In the rows, zero is written as 128.
The rows below come in pairs that one turn or mirror swaps. Which row does each named row swap with?
The rows were stretched afterwards, more along some directions than others.
z_977: [152 160 119 127 146 177  86 101 130 158  95 139 112 135 185 110 150]
z_901: [131 154 130 156 164 151 110  83  88 139 108 134 122 113 145 145 181]
z_488: [144  88 133 136 147 151 111 101 148 134 130 133  93  83 143 127 133]
z_869: [120 104 127 110 110 183 121 137 148 104 105 116 142 143 136 104 137]
z_546: [124 139 141  93 129 131 101  86 128 119 110 124 163 144 123  91 153]
z_559: [148 167 120 135 169 178  62  95 156 167  87 130 111 143 178 122 162]
z_729: [141  99 171 140 145 101  82 134 127 150 121 146 157 168 176 126 106]
z_87: [151 111 150 102 111 147 133 163 125 154 119 120 153 153  98  81 150]
z_108: [132 131 140 176 127 121 100 113 119 156 101 172 113  90 122 130 130]
z_723: [154 116 148  95 107 130 150 168 130 155 132 138 149 133 104  92 125]
z_830: [100 149 119 131 133 163 123 104 126 142 120 123 100 126 156 115 126]
z_212: [137 118 105 157 123  92 139 166 119 137 122 106 104 144  87 120 119]
z_446: [120 130 132 104 121 124 107  93 160 111 139 112 131 130 129  98 137]
z_604: [126 117 149 185 123 116 112 116 104 154 104 180 124  92 119 135 130]
z_677: [119 143 121  69 132 116  94 146 133 115 114 117 133 140 148 107 125]
z_892: [117 131 154 109 136 129 107  80 147 124 131 115 138 137 131 102 147]
z_506: [144 114 127 103  97 178 133 151 143 116 107 107 132 132 137 107 136]
z_881: [137 130  99 141 122 100 136 175 123 138 120  96 112 150  90 124 127]
z_221: [137 104 119  99 108 167 119 132 156 106 108 113 132 150 162 109 112]
z_997: [129 129 140 181 124 128 104 119 121 157 102 172 116  91 105 128 138]
z_787: [136  90 113 128 146 144 123 106 146 121 128 120 101  94 124 112 132]
z_642: [113 159 121 116 138 164 124  98 122 146 119 121 102 118 167 122 133]
z_59: [144 131 104 138 138  92 131 163 126 140 123 104 107 151 100 133 122]
z_36: [142 131 101 143 123  94 137 171 112 139 116 107 110 147  94 118 123]
z_261: [125  87 138 145 146 169  95  87 168 136 117 118 113 103 144 110 149]
z_380: [128 126 144 182 125 124 102 106 114 160 105 164 110  91 116 134 130]
z_482: [132 128 139 102 130 110  76 136 117 131  91 120 168 170 155  83 130]
z_131: [131 132 104 151 129  98 131 163 130 134 124  93 112 157  85 114 122]
z_776: [135  83 127 144 135 162 127 115 134 139 121 122 102  96 129 123 129]
z_531: [133 141 126 158 177 154  96  95 108 151 111 132 139 147 151 130 174]
z_720: [132 129 152 188 126 123 104 114 112 161 100 168 114  94 118 136 135]
z_238: [132 107 152 137 115  98  91 145  86 140  88 144 165 162 148  85 132]
z_566: [153 128 166  99 120 142 140 155 116 172 118 112 156 149  99  91 136]
z_528: [142 118 147  99 117 130 154 168 126 156 134 106 159 147  96  96 140]
z_432: [132 147 131 153 157 137 110 103  85 143 100 138 153 145 151 130 176]
z_326: [113 150 119  74 134 138  79 140 147 122 101 112 132 144 135 102 130]
z_847: [125 134 152 106 130 127 108  84 145 127 124  95 141 127 125 104 149]
z_318: [139 130 109 154 128  91 133 167 117 137 117 105 110 142  96 128 135]
z_220: [133 126 148 186 129 123 105 115 106 161 101 176 122  91 112 133 140]
z_341: [144  91 123 131 143 143 115 117 155 126 130 126  96  77 157 126 151]
z_132: [148 116 166 127 149  98  74 125 138 143 111 139 145 164 191 142 104]
z_17: [112 151 116 126 124 154 130 105 117 144 121 122  95 118 159 114 134]
z_587: [127 128 141 194 121 131 106 113 113 151 107 179 110  87 111 124 136]
z_731: [137 117 169 116 130  89 103 153 142 140 127 113 152 167 174 142  99]
z_308: [109 148 117  85 138 127  87 137 137 118 113 124 123 138 135 103 134]
z_678: [117 115 116 111 103 194 124 127 141 106 103 101 143 154 112  90 124]
z_713: [144 121 108 150 131  89 134 169 124 142 125 103 108 150 101 129 119]
z_655: [149 122 146  95 125 115 135 159 139 159 138 117 144 134 103 106 142]

z_132 pairs with z_432
z_17 pairs with z_326
z_677 pairs with z_642
z_604 pairs with z_59

